A state moves one step at a time under one of 7 hidden systems, and each row is a state written as 18 numbers. Each run below is a few steps of one system.
run 1, j976 (8 x 18):
[[ -6  -7 -23 -29  44 -16 -27  29  29  -1 -45   6 -47  11  -9 -15  15   8]
 [  6 -15   7 -31 -17  -8 -26  -4 -32 -44  37 -18  33  45   2 -14  18   3]
 [ 18  21  18  52  -5   8  18  -1   6  -4  43   7  22 -37  42  13 -31 -18]
 [  2   9 -19  -6  -7 -11  35  19  38  55 -35  35 -31   6  -8  -9  12 -11]
 [-17 -11 -27 -29 -18   4 -34 -52 -19 -11 -19  -8  -1  36 -32  12   6  31]
 [ -2 -18  24  28  11  42   1  -1 -48 -36  13 -22   5 -47  19   5   3  -3]
 [  1  -1  19   4  27 -29   5  57  43  41 -11 -14  19 -24  -8 -11  -8 -19]
 [  9  14 -38 -30  15 -30 -31  -7  32 -23   1  17 -25  56  10  -6  -2  14]]
run 2, j488 (8 x 18):
[[  8  17  46  27   5 -19  37  21  44 -11  40  16 -10  -9  18 -11 -24 -18]
 [ 23  35  45   3 -27 -12   8  20 -10 -15  33  46 -18  18  27 -24   6 -16]
 [ 21  46  36  18 -30   0  40  11 -37  21  39   1  19   3   8   7  -5 -12]
 [  6  39  44  34  10  21  38  20 -21   9   5   7 -34 -43   9   7  -9  -8]
 [ -6  -8  78  25 -26   9  13  15  -4  -6   9  24   0 -37  -2 -21   1 -18]
 [ 11  19  62  16   8 -21   1  36   4 -22  46 -11  22  -8  14 -12 -17 -16]
 [ 15  25  36  11  -5   3  47   5  -7 -41  53  17 -29  16  22  -8  -3  -8]
 [ 17  35  33  23 -36 -10  51   9  14  28  28  38  -4   0  14  -4  -8 -21]]
run 3, j73 (8 x 18):
[[ -7 -21  -7  10  24 -22 -21   7  34   2  15 -47  60 -16  -7  11 -30  -2]
 [ 21  34  -7 -11  41 -19 -36  37   7 -23  -4  20 -43  15  32 -15   3   1]
 [ 14  31  16  -8 -59   4  29  -8 -41  28  14  29   4  27  -4  -5  19  -6]
 [-16 -22 -41  22  -3  11  40 -45  41  13   5 -15  17 -12  -9  30 -26   7]
 [ -5 -35  28  16  28   4 -22  27  30 -39  -5  19 -18 -37  26 -28   2 -15]
 [  3  44  39  -3 -12   6 -42   6 -58  23 -21  -3  -7 -13 -17   4   3  13]
 [ -9   9 -18 -21  17  -5  62  -1   1  10  15 -47  -3  33 -37  20   1  10]
 [ 14 -25 -12   8   2 -30 -15  24  51  -8  30   7  48   4  34 -17 -11 -23]]
run 4, j558:
[[ 24   1 -13   5 -25 -21 -43  11  25   6   3  55  16   6  45 -23   3 -17]
 [ 15  -2 -71   5 -10  25  29 -31 -11  -8   7  21 -19  17  34  15  11   3]
 [-16 -32 -12  36   7  28  10 -39   7 -14  12 -31  31 -44   3  27 -26   4]
 [ -5 -20  -8  -3  61 -13 -49  32  30 -28 -13 -25  -3 -19  13  -9  -8   1]
 [ 16 -24 -16 -33   2  -8   3  42 -25 -22  24 -13  24  34  20 -26  37 -17]
 [  6  -6 -16   3 -32 -27  35 -13  49  16  38  10  41  31   3   2 -15 -11]
 [-15 -42 -17  11 -16   9 -10 -32  50  -7 -28  49 -22 -15   8 -10   0  -1]
 [ 20  -2 -33  24  -2  26 -45  -9 -37 -16  -2  13  14 -31  55   7   3  -4]]
run 5, j222:
[[ 11 -14 -47  -3   3 -35 -19   5  57  17  10  -1  45  19  19   0 -15 -10]
 [ -9 -41  10 -19  10  26  -9   4 -28 -64  -3   5 -32   6   7 -26  34   2]
 [  6   3   0  -2 -56  -9 -29 -13 -20  50  -8  11  56   0  -9   3   3  -7]
 [ -1 -32 -47  -9  46   0  -2   0  17 -44  19 -46  14  11  13  10  -5   5]
 [-12 -44  38   3 -33  25   0  11 -18   7 -25  28   2 -34  -5 -29  31 -17]
 [  9  10 -25 -23   4 -45 -56   9  25  14   4 -15  43  35  -2  -1 -13   4]
 [ -2 -37   9  -7   6  30  31   8 -40 -56  30 -21  -2   3  12 -11  28  -6]
 [  5 -21 -20   8 -49  -7 -15  -9  24  48 -17  38  40 -11   9  -9   5 -17]]
run 6, j976 (8 x 18):
[[ -1  -9  33  -2 -37  26  -6 -26 -63 -41  28  -4  14   9   2  -5  15   4]
 [  6  27  24  41  15   2  19  22   5  38   5 -18  20 -55   5  19 -29 -13]
 [ -6   1 -33 -29  34 -22  14  21  46  15 -35   7 -46  27 -18  -9  10   6]
 [ -9 -17  16 -27 -29   1 -26 -37 -27 -50  22  -3   8  44 -15  -9  12  15]
 [ 14  28  39  46  -4  19  10   8 -30   0  28  -3  15 -49  28  13 -20 -13]
 [  2  16 -21  -8  24 -19  39  35  42  55 -27   0 -21   2 -15   1   1  -7]
 [-17 -15 -18 -35  -5  -7 -24 -44   7 -38  -4  -1 -20  52 -27  -1   5  27]
 [  4   1  49  25 -18  33  -4  -6 -56 -35  28  -2   8 -31  19  -1   3  -5]]
run 7, j488 (8 x 18):
[[-13 -62  27  13 -30  13 -15 -11   7 -27  13   7  42 -26   8 -18   6 -15]
 [ 12   6  -6 -15  47 -36   6  50  32 -19  31 -29  11  25  12 -10  -5 -10]
 [ -1  22   0 -18 -23   1  25 -37  -2 -27  15  31 -51  52  -6  -1   6  16]
 [ 17  28 -22  26 -39  -6   5 -16   8  62   1  23  35 -15  14  19 -18  -9]
 [ 11  14   1  -4  28  23 -19  45 -57   9 -31 -10 -23 -31  13  -7  27  -5]
 [-36 -38  46  -1 -13  15  26 -19  -6 -11  -2 -32  12 -14 -51   1   0   7]
 [ -2   3  10  26  38 -24 -26   4  64 -22  15  -2   0 -18  18   2 -41  -1]
 [ 16 -19 -11 -18 -24  -2  -5   4  -9 -42  25  39  -8  40  37 -31  31 -11]]
run 8, j655:
[[  2  34  52  -4 -29  -1  38  13 -13  22  -3  35 -40   9 -19 -16  14  -5]
 [ 11  29  31  31   6  14   6  25  -2  19 -19  38 -41 -46  24  -7  -3 -13]
 [ 18  11  10   1 -13  -2  32  54 -14  51 -10  18   4 -16  12 -19  24 -28]
 [  4  46  53  -6   5 -23  15  38  10  33 -10  15 -33   3 -23 -14  -3  -5]
 [ -7  -4  34  10  -6  15   5  20   5  24 -44  40 -44 -36  -6 -21  17 -11]
 [ 13   7  47  16 -19   4  41  45 -13  13  15  26  -4 -21  18 -24  16 -31]
 [ 15  42  12  -4  21 -14  28  47  13  23 -11  27 -53   7   8 -14   9 -11]
 [  0  25  29   3 -32  13  21   7 -23  47 -32  38 -32 -16 -16  -9  17  -5]]
run 9, j775 (8 x 18):
[[ 10 -37 -14   6 -16   9 -36 -12 -12 -55  29  15  28   2  46 -15   9  -9]
 [ -6 -31  16  32 -27  37  19   2 -29  20  -8   2  27 -59   7   0  10 -18]
 [-37 -37   3 -11   4   7 -13 -31  14  10 -40 -30   6 -12 -56  12  -5  21]
 [-11 -26  16 -43  16   1 -20  24 -16 -39 -19   3 -39  27 -15 -33  39   5]
 [ 22  -5 -47 -20 -22   2 -10  26 -28  36 -18  22  16  14  26 -14  38 -16]
 [ -5 -14 -17  -2 -60  14  25 -57 -14   1  23   7  29  28  -9  13   1   7]
 [-12 -48  45   0 -14 -10  -4  10  17 -30  30 -15  45  -6  -9 -21  -1 -14]
 [ -6 -43 -19  14  20  24 -53   3  -8 -14 -34  -1   8 -49  23  -5   8  -2]]
run 10, j775, 8 rows:
[[ 15  11 -54  14 -29   2   3 -32  22  33 -13  46  -6   5  28  12  -5  -1]
 [ -7  26  66   8 -39  -7  12 -27 -15 -10  36  -3  16  14 -27   6 -19   6]
 [  3 -17  -8   5  52 -15 -25  37  17 -21  16 -48  36 -16  15   0 -14  -8]
 [ -2  -9 -26  23  15  35  14 -14   5 -13 -28  33 -57 -36  27   4   6   2]
 [ -9  35  43 -10 -26 -14  13   6  -5  57 -25   8  -8   4 -47  -1   0   5]
 [  6  15 -28 -31  27 -27 -32  -3   0 -30  21 -36  11  51  -5   8  -9  19]
 [ 22  -8 -13  16   2  15  39  25  -1 -27  31  31 -17  -3  57 -18  16 -25]
 [ -1  11   3  32 -35  -4  -5 -23  25  61 -14  19  33 -34  -6  18 -27  -5]]
run 11, j222 (8 x 18):
[[-20 -59  -1   2 -16  15 -26 -39  25 -46  -8  27  -6  -6   5 -15   7   3]
 [  8   3   3  -2  -9   1 -83   4 -42   4 -18  -5  35 -18  12  -3   4   3]
 [  1 -25 -30 -19  24   3  21  33 -23   9   6 -59  38   5  -7   5  19  -7]
 [-19 -63  17  -4 -22  -4  26   5  49  -5   1  17  17  -4 -12 -26  12 -18]
 [ 11  -5  10 -12 -10 -25 -75   3  10 -33   8  27  15  21  24 -25   0  -3]
 [ 18  -2 -27 -18 -11  19  -5  12 -73 -12  16 -22  24  19  19  -1  33  -3]
 [-15 -55 -46  -1 -23  12  32 -23  23  24 -10  -8  35  -4 -12   8   9  -6]
 [-21 -47  12  -2  17  -5 -59 -12  33 -40 -19   3   2 -17  -4 -15  -6   6]]
run 12, j655, 8 rows:
[[  2  18  11 -29  25 -40 -40  10  35 -36   7   7 -27  46  -3 -16  -8  12]
 [-19 -34 -11  -9 -13  47   0 -32 -47 -21 -30   3 -30  -9 -13   1  30  15]
 [ 11   9   7  40   1   8  42  -8   4  -9  56 -18  32 -22  27  21 -29 -12]
 [ 17  16 -62 -20  16 -32 -27  12  37  26 -16  14  -1  33  17   1  -1   2]
 [-14   7  34 -22 -34   7 -32 -26 -52   4 -16 -14  14  12 -43   3  10  19]
 [-13 -22  19  36  45  12  -2   7  24 -27   4 -30   1 -55   7   9 -27  -2]
 [  4 -43 -47 -22 -16 -12  32  10  36   6   9  15  19  35  10 -18  24 -18]
 [  5  44  30 -16 -16 -12 -20 -28 -25 -34  27  10 -24  46  -8   2  -8  20]]
run 13, j558, 8 rows:
[[ 11   2   7  29  -2  21  61  -2  10 -29  33  30 -35 -10  37  -4   0 -15]
 [ -4 -17 -35  21   9  14   8  12  10  56 -36 -17  25 -50   0  17  -3  -9]
 [-11 -11 -23 -30  15 -11 -67 -24  -9 -25 -16 -26   9  26 -20   6  -1  28]
 [ 10  -1  37   5   3  -1  21  12  -9 -62  57   2  -7  17  24 -17   1 -10]
 [  9  -5 -16  14   4 -10  51  40  40  49  -5  10   9 -20  10  -5   2 -27]
 [-16 -29 -37 -23 -26  -1 -42 -32   3  24 -43   8  18  14 -24   2  12  14]
 [  9  14  16  14 -11   5 -34 -38 -15 -62  39  15  -5  12  28   4 -18  11]
 [ 10   5 -11  28  39  17  59  33  12  -3  13  -6 -27 -31  31   4  -2 -17]]
run 14, j73 (8 x 18):
[[-25 -71 -18 -11  20   9  17  10  29  -9 -18 -31  18 -15 -21  -8  13  -6]
 [ -1  -7  16 -18  14 -21 -90  13   0 -25 -18   1  11   4   3 -20   1   7]
 [ 11  34 -20 -32  -3   8  -2  -8 -59 -17   6  -8 -28  47  -3   6  24  17]
 [  3 -40 -51 -13 -26   4  42  -3   3  19  14  -8  42  21   4   0  20 -14]
 [ -8 -39 -33   4   2  -5 -49 -23  53 -13 -28  29  -4 -11  16  -7  -6   3]
 [ -7  -6  33 -10 -12  30 -26 -14 -50 -46 -11  21 -42  -1  -1 -15  24  12]
 [-10 -17 -16 -12  -7  24  14  -7 -54  20  -9 -50  35  -6 -27  17  18   7]
 [ -8 -37 -40 -29  37 -26 -16  23  48  -3 -17 -25  11  19 -11  -9   6   1]]

Which system made each of these runs?
run 15, 2 rows:
[[ 11  -7 -15 -13  11 -24 -79  15  22 -13 -20  26   3   9  26 -22   4  -2]
 [  5  25   0 -22 -29  18   0 -28 -54 -17  -2  23 -40  38  -4   0  24  17]]
 | j73
run 16:
[[ 14 -30  -9  18 -31  23  48   5 -15 -14  38  18  24  -8  40 -10  19 -27]
 [  1 -26 -58 -14 -10  -6 -37 -16  35  12 -35  39  -8  13  15  -8  11   2]]
 | j222
run 17:
[[ -9  -5 -42   5 -11  -3   9 -62  44 -18  10  15 -13  26   0  21 -22  18]
 [ -9 -42  12  35   9  36  -8 -11  -2 -38  -4  11  -8 -56  30  -5   0  -9]]
 | j558
run 18 (2 x 18):
[[-16 -71   8 -10 -10   3  -7  -6  14 -41  17 -12  38   2  -2 -21  14 -10]
 [ -9 -56   3   6 -13  27 -38   5 -16  -8 -34  19   9 -41  13 -22  25 -11]]
 | j775
run 19, 2 rows:
[[ 26  27  -5  38  18  11  -9  21  -1   0   3  31 -20 -41  58   0 -12 -15]
 [  0  -7 -65 -15  27  21  23   4 -30  22 -22 -41  -1   1  -6  21  18   9]]
 | j558
run 20, 2 rows:
[[ -4  43  13  12 -31 -15 -29 -41  13  39 -14  19   4   2 -24  21 -32  18]
 [ -8  19  21   3  13  30  -3 -20 -28 -34 -18  18 -73  -9  -3   2   6  19]]
 | j558
run 21, 2 rows:
[[  7 -37 -48  18   4   3 -39  -2  31   5 -19  18  26 -31  40  -2  -2 -12]
 [-13 -26  -1 -40  22   5 -43  25 -31 -15 -39 -22 -12   8 -22 -19  35  10]]
 | j222
run 22:
[[ -5 -31  -4 -24  -9   9  44   7 -32 -11  27 -41  30  26 -21  -2  25  -5]
 [  8 -21 -57  -5  17 -22 -48   7  37  12 -11  -7  41   0  21   3  -9  -4]]
 | j73
run 23:
[[ 12  -9 -61 -15  15 -11  -5 -14   8 -33  34 -26  25  41  23  11  -4   6]
 [  7 -23  23  32 -27  17  37   3  16 -18  25  45  -8 -25  37 -19   3 -25]]
 | j775
run 24 (2 x 18):
[[  9  30  15   5 -16  10 -11  26 -33  54 -41  26 -18 -29   0  -6  17  -7]
 [-28   3  24 -13 -11  -9  42 -28  25  13  -2 -21 -10  23 -64  13 -15  17]]
 | j73
run 25, 2 rows:
[[ 22  27  13   4  19 -18  20  69  -3  44   4 -11  16 -15  14  -8   4 -23]
 [-14  23  62  -7  -4  16   7  -9 -40 -30   0   1 -48   4 -29  -5   5  16]]
 | j488
run 26, 2 rows:
[[  2 -30  -8 -17  24   3  45  21   6 -54  36 -18 -11  27  14 -16  19 -10]
 [ -1   9  56  18 -41 -25  -9 -15  39   1  29  29  26   1  -5  -9 -27  -9]]
 | j976
run 27 (2 x 18):
[[  8  16 -33 -37  16   5 -26  23 -48  15 -40  -8 -26  20  -7  -3  35  11]
 [-24 -17  13  -7 -25   2  42 -31  -1  12  13 -39  30  14 -51  19  -8  10]]
 | j222
run 28 (2 x 18):
[[ -6 -45  44 -14  -1 -10 -13  43   1 -23  11  -8  31  -5  -3 -37  22 -21]
 [ 27  43  -7  16   8 -36 -47  11  28   6  22  11  25   4  36   4 -33  -5]]
 | j976
run 29 (2 x 18):
[[-25 -62 -34 -34  -6   4   9 -15  20  -3 -26  -9   3  24 -32 -10  27   6]
 [ -5   1  38  12 -24   2   3 -42  -1 -57  50   4   5  17   2   3 -21   8]]
 | j655
run 30 (2 x 18):
[[ -5  -7   5  24 -42  44  50 -30 -32  15  -5  24 -14 -27   2   8  10  -5]
 [ -1   2  35  18  17 -11  -8  50  19  44 -23  -8  17 -50  -7  -8  -9 -18]]
 | j488
run 31, 2 rows:
[[ 10   8  16  26 -50  16   2 -40  -9 -21  25  56 -12  -1  31  -2  -5  -4]
 [ 35  34 -32  11  29   7 -18  37 -40   3   9  -8   4 -15  51   5   7 -10]]
 | j655
run 32:
[[  6 -20 -56   7  28  28  -3 -17 -25 -40  14 -36  11  -6  29  20   1   8]
 [  0   5 -50  -4  -7 -12  19 -33  11  13  26 -35  41  31 -10  31 -20  12]]
 | j655
run 33 (2 x 18):
[[ 20  -2 -12 -21  -5  -3  33  57 -23  29   0   6   6  16  16 -24  40 -26]
 [-15  44  44 -13   2  -5  16  -8 -18  21 -12 -23 -28  11 -57  13 -10  22]]
 | j488
run 34 (2 x 18):
[[ 17 -13 -22  -3  25   0  57  43  17 -16  25   5 -17  10  35 -17  19 -24]
 [ -5  31  35 -24 -29 -23  22   1  13  26  -8  29 -32  39 -39 -13   6   5]]
 | j488
run 35, 2 rows:
[[ -3  17 -11 -31  16  12  17 -16 -31 -39   5  -8 -56  46 -13   3  17  23]
 [ -9  -4 -19  25 -41   3  25 -47  35  44  -5  18  23 -12 -12  23 -24   1]]
 | j488
run 36 (2 x 18):
[[ 25  48 -17 -18  15 -27 -32  17 -27  -4  28 -29  24  38  13  10  -7   8]
 [ 19  -2 -34  27   8  15  59  -3  10 -22  43   2  -4  -2  46  10  -6 -15]]
 | j775
run 37, 2 rows:
[[ -4 -58 -57   4   3  14  21 -14  35 -22  -3  19  -2  -4  29  -6  13 -10]
 [-18 -26  13 -17 -15   7 -69 -17 -11  -9 -46  22  -9  -5 -18 -18  16  12]]
 | j222
run 38, 2 rows:
[[ 13 -28 -11  -9  -4  -6 -45   3   0 -58  29  15  19  19  41 -23  10  -7]
 [ 22  -9 -45  16   7  -2  48  14  26 -10  40   9  12   9  50  -1  -1 -22]]
 | j558
run 39:
[[-13  33  39   9  -8  28  18 -32 -44 -12  -4  -2 -45  -8 -25  17  -6  21]
 [ -4 -21  22  50 -17  14   9  -9  25  17   6  11  33 -60  15   6 -22 -18]]
 | j488
run 40, 2 rows:
[[-10 -54 -27  13 -21  37   5 -41  -3 -37  -3  24  -7 -16  22  -2  16  -1]
 [-19 -28  54  -3 -36   6  -1  11 -12  31 -26   6  22 -28 -36 -20  17 -11]]
 | j775
run 41 (2 x 18):
[[ -5 -21  64  -1 -41 -11 -14  -4   9 -32  27  29  15  10  -3 -31   4 -10]
 [ 28  38 -21  17  -3 -10  16  22  23  33  -2  51 -26  -4  42  -4  -2 -17]]
 | j558
run 42, 2 rows:
[[ 11   3 -43  31   6  20 -36 -18   1  15 -29  22  -5 -41  38  16 -12   2]
 [-19  25  48   3 -18  19  46 -22 -29  12  -3 -13 -26  -5 -47  14  -3  13]]
 | j775
